[[ -6 -15  66 -12  63  29 -34  12  -7 -15 -33 -33  -9]
 [ 34 -39 -39  25 -51  25  13 -33  -1  53 -34 -51  30]]
->
[[ 34 -39 -39  25 -51  25  13 -33  -1  53 -34 -51  30]]

[[-11   0]
 [  3  -4]
 [  5  18]
 [-65  40]]
->
[[  3  -4]
 [-65  40]]

[[ 23  13  22  18  -1]
 [ -3  -3  -1  12   2]
 [-27   2 -20   4   4]
 [  4  -1   1  -8  -1]
 [  3 -22   1 -15  -3]
 [  4   8   4  42   1]
 [-33  -2 -34   9   4]
 [  9   5  10 -53  -2]
 [-12  -2 -10 -13   2]
 [  8 -16   4 -10  -3]
 [  5 -15  -1 -23  -3]]
->
[[ -3  -3  -1  12   2]
 [  4  -1   1  -8  -1]
 [  4   8   4  42   1]
 [  9   5  10 -53  -2]
 [  8 -16   4 -10  -3]]

[[ -1  17 -22 -10 -16  15   7  21]
 [-10  20 -27  -5 -24  27   9  32]
 [ 36 -30 -39  17  56 -28 -28  26]
 [-10  18 -27  -6 -23  26   9  31]
 [ 65  39  22 -15 -31  61  15 -37]
 [ -5 -32  24  32 -64   9  13  34]
 [-35  37   8 -18 -16 -45 -24   2]
 [-25  29  -8 -30  26 -17  48 -43]]
->
[[-10  20 -27  -5 -24  27   9  32]
 [-10  18 -27  -6 -23  26   9  31]
 [ -5 -32  24  32 -64   9  13  34]
 [-25  29  -8 -30  26 -17  48 -43]]

[[ -8  34   4  -2   5 -45 -19]
 [ 13 -30  -8  -6  10  31  26]
 [  3 -37  -4  -1   6  26  27]
 [-11  48 -15   9 -15 -31 -24]
 [ 12   1 -11   5 -64  28   2]]
->
[[ 13 -30  -8  -6  10  31  26]
 [-11  48 -15   9 -15 -31 -24]]

[[-21   3  38  -6  -5]
 [  1  26 -38   8  16]
 [-16  -1  -4 -43  33]
 [-30  -6  34   0 -22]
 [ 25   1   9  28 -31]
 [ -4 -42  -5 -10   3]
 [ 13  17  39  21  -9]
 [  7  36 -13   0  12]
 [ -3 -48 -13 -27  13]
 [-19 -20  -1 -55  41]
 [-29 -24  25  14 -36]
 [  5  -7 -19  23 -23]]
->
[[  1  26 -38   8  16]
 [-30  -6  34   0 -22]
 [ -4 -42  -5 -10   3]
 [  7  36 -13   0  12]
 [-19 -20  -1 -55  41]
 [  5  -7 -19  23 -23]]

[[-13  27   6   2  28]
 [  5 -46   7  -5  10]
 [ -7  29   7   9 -12]
 [  9 -43  -1   3   2]
 [  8   5  -9   4 -65]
 [  3   8 -10   6 -59]]
->
[[  5 -46   7  -5  10]
 [  9 -43  -1   3   2]
 [  3   8 -10   6 -59]]

[[-27 -19  16  -2  -1  38 -30  -1 -17 -20 -30  -2]
 [ 10  21   6 -16   5   0  -1   7 -56 -23  13 -25]
 [-20  -8  19 -33 -35 -20 -13 -11  23   7  17  25]]
->
[[ 10  21   6 -16   5   0  -1   7 -56 -23  13 -25]]
---
[[-18  38]
 [-16  48]
 [  9 -23]
 [ 12 -39]
 [  4   2]
 [-21  55]
 [  1  -3]]
->
[[-18  38]
 [  9 -23]
 [  4   2]
 [  1  -3]]

[[-48  15  24]
 [-54 -23   5]
 [  5  17   8]
 [ -5 -12  -5]
 [ -4  -6  -2]
 [-57  -3  16]
 [  7 -49 -31]
 [ 14  -5  -8]]
->
[[-48  15  24]
 [  5  17   8]
 [ -4  -6  -2]
 [  7 -49 -31]]

[[ -7   6 -11  -5  10  -3   6  -4   0]
 [ -1   2   5  -4   5   0  -3  -5  -4]
 [ 12 -10  14   7 -13   5 -18   8  -4]
 [ 12  -1 -27   4  -1   4   2  13  13]
 [  0  -2  24   4 -15  -1  44  -1  19]
 [-13  14  -9 -12  18  -4  33 -13   8]
 [ 20 -15  24   8  -9  12 -51   2 -24]
 [ -6  10 -12 -10  20  -2  -5 -13 -10]
 [ -1   0   4   0  -2   1   4   0   2]]
->
[[ -7   6 -11  -5  10  -3   6  -4   0]
 [ 12 -10  14   7 -13   5 -18   8  -4]
 [  0  -2  24   4 -15  -1  44  -1  19]
 [ 20 -15  24   8  -9  12 -51   2 -24]
 [ -1   0   4   0  -2   1   4   0   2]]

[[  0   0   0   0   0]
 [ 11  23  -2   6  13]
 [  6 -15   3  -9  11]
 [-11  -9  -9  23 -38]
 [-42  -1  13 -23 -21]
 [  3  10  -6  15  -9]
 [ 25  43  -7  16  24]
 [-25  -1   8 -13 -14]
 [ 11  22  -2   6  13]
 [  0   0   0   0   0]
 [-62  26  24 -42 -14]]
->
[[  0   0   0   0   0]
 [  6 -15   3  -9  11]
 [-42  -1  13 -23 -21]
 [ 25  43  -7  16  24]
 [ 11  22  -2   6  13]
 [-62  26  24 -42 -14]]

[[-40 -29 -19]
 [  7  46  40]
 [-51  25 -18]
 [-40 -28 -18]
 [ -4  62  12]
 [-35  13 -11]
 [-31 -28 -12]]
->
[[-40 -29 -19]
 [-51  25 -18]
 [ -4  62  12]
 [-31 -28 -12]]

[[ 15 -19   5 -29  32 -13  31 -38 -45  18  13 -14  53  33 -22 -34]
 [ -3  29 -27  33 -17  26 -27  31  25 -11 -16  24 -47 -18  37  28]
 [-43  -1   7  -3 -33   1 -30  39  44 -21 -31   4   9 -31  -5  46]]
->
[[ 15 -19   5 -29  32 -13  31 -38 -45  18  13 -14  53  33 -22 -34]
 [-43  -1   7  -3 -33   1 -30  39  44 -21 -31   4   9 -31  -5  46]]

[[-26  32 -14   3  40  41]
 [ 51 -18 -53  -2  24  31]
 [-41  28  30 -15 -36 -33]
 [  7  23 -12   2 -29 -30]
 [-35  10   0   9  38  34]
 [ 29 -57  50 -20  21  19]
 [ 12  21  -1  -2 -38 -36]]
->
[[-26  32 -14   3  40  41]
 [-41  28  30 -15 -36 -33]
 [-35  10   0   9  38  34]
 [ 12  21  -1  -2 -38 -36]]
---
[[-20  37  12 -11]
 [-20   4   3 -13]
 [ 44  43  29  10]
 [-17  15  61 -16]]
->
[[-20   4   3]
 [ 44  43  29]]

[[  0 -50  61  20]
 [-18  66 -63 -19]
 [-18  65 -65 -22]]
->
[[-18  66 -63]
 [-18  65 -65]]

[[-14 -21  11]
 [ 49  19 -48]
 [-33 -32  27]
 [-27 -34  23]]
->
[[ 49  19 -48]
 [-33 -32  27]]

[[ -1   9  10  11   3]
 [-13   2   4  18  -7]
 [ 53 -26 -34  -2 -27]
 [-26  19  23   6  18]]
->
[[-13   2   4]
 [ 53 -26 -34]]

[[-66 -50  11]
 [ 15   6 -44]
 [ 11  12  49]
 [  5   0  54]]
->
[[ 15   6 -44]
 [ 11  12  49]]

[[  6 -27 -17]
 [-49  52  32]
 [ 62   3   8]]
->
[[-49  52  32]
 [ 62   3   8]]

[[ 29 -22  61]
 [-39 -50  44]
 [-48 -44 -41]]
->
[[-39 -50  44]
 [-48 -44 -41]]

[[ 11  -2 -15]
 [ 31 -11 -53]
 [ 33 -14 -58]
 [ 22 -10 -40]
 [  4  -1 -10]]
->
[[ 31 -11 -53]
 [ 33 -14 -58]]

[[  2  39 -54 -40  16]
 [  6  16  -2 -50 -28]
 [  0   6  10 -43  36]
 [  4  29 -40 -26 -22]
 [  0  -8  -4  44 -37]]
->
[[ 6 16 -2]
 [ 0  6 10]]
---
[[ 28  39]
 [ 12 -52]
 [  5   0]
 [ 10   8]]
->
[[ 12 -52]
 [  5   0]
 [ 10   8]
 [ 28  39]]

[[ 35  25]
 [-55 -14]
 [ 31  35]
 [-12 -40]
 [ 32  18]
 [-18 -43]
 [ 19  45]
 [ 12  46]]
->
[[-18 -43]
 [-12 -40]
 [-55 -14]
 [ 32  18]
 [ 35  25]
 [ 31  35]
 [ 19  45]
 [ 12  46]]

[[-13  10 -48  17 -48   9 -13 -16   6 -12  11  18  12  41  34  -2]
 [-17  15  12  -5 -14 -49  48  12  -5 -43   5 -38 -21  12 -17 -46]
 [-24  42  33  47 -36 -34 -40  13 -29 -42  26  46 -32  49 -21  47]
 [ 34 -13  31   2 -21 -43 -25 -27  25 -11  29  32   6  -5   1 -18]
 [-30  20  42  15   5  16 -39  46 -48  37 -18 -21  29  36 -33  30]]
->
[[ 34 -13  31   2 -21 -43 -25 -27  25 -11  29  32   6  -5   1 -18]
 [-13  10 -48  17 -48   9 -13 -16   6 -12  11  18  12  41  34  -2]
 [-17  15  12  -5 -14 -49  48  12  -5 -43   5 -38 -21  12 -17 -46]
 [-30  20  42  15   5  16 -39  46 -48  37 -18 -21  29  36 -33  30]
 [-24  42  33  47 -36 -34 -40  13 -29 -42  26  46 -32  49 -21  47]]

[[ 28 -10 -26 -22  47  41]
 [ 38 -18 -46   2   4 -23]
 [-34 -34 -18  32 -46  -1]
 [ 15  31  45   8 -41  14]
 [-50  29 -42  10  31  -5]]
->
[[-34 -34 -18  32 -46  -1]
 [ 38 -18 -46   2   4 -23]
 [ 28 -10 -26 -22  47  41]
 [-50  29 -42  10  31  -5]
 [ 15  31  45   8 -41  14]]

[[-11 -33   1   8  46  -8]
 [ 21 -32 -17 -27  33  -3]
 [  3 -26 -15  29  40  46]
 [-30  12  63  35  26  19]
 [-12   6  21   6  21   3]
 [-16 -18  -3  44  31  25]
 [ 33 -29  12  24  -2   1]]
->
[[-11 -33   1   8  46  -8]
 [ 21 -32 -17 -27  33  -3]
 [ 33 -29  12  24  -2   1]
 [  3 -26 -15  29  40  46]
 [-16 -18  -3  44  31  25]
 [-12   6  21   6  21   3]
 [-30  12  63  35  26  19]]

[[-39 -32   3  -7]
 [ -2  14  30  33]
 [ 15 -23  -5  -3]
 [ 16  -4  16 -48]
 [-16   1  -1 -37]
 [ 13   6 -17  17]
 [ 37  -9 -16 -23]
 [ 23  -6 -18  -5]
 [-38 -25 -31  21]
 [ 25 -12 -26 -15]
 [ 16   8  23   1]
 [ 27  -8  15   8]]
->
[[-39 -32   3  -7]
 [-38 -25 -31  21]
 [ 15 -23  -5  -3]
 [ 25 -12 -26 -15]
 [ 37  -9 -16 -23]
 [ 27  -8  15   8]
 [ 23  -6 -18  -5]
 [ 16  -4  16 -48]
 [-16   1  -1 -37]
 [ 13   6 -17  17]
 [ 16   8  23   1]
 [ -2  14  30  33]]
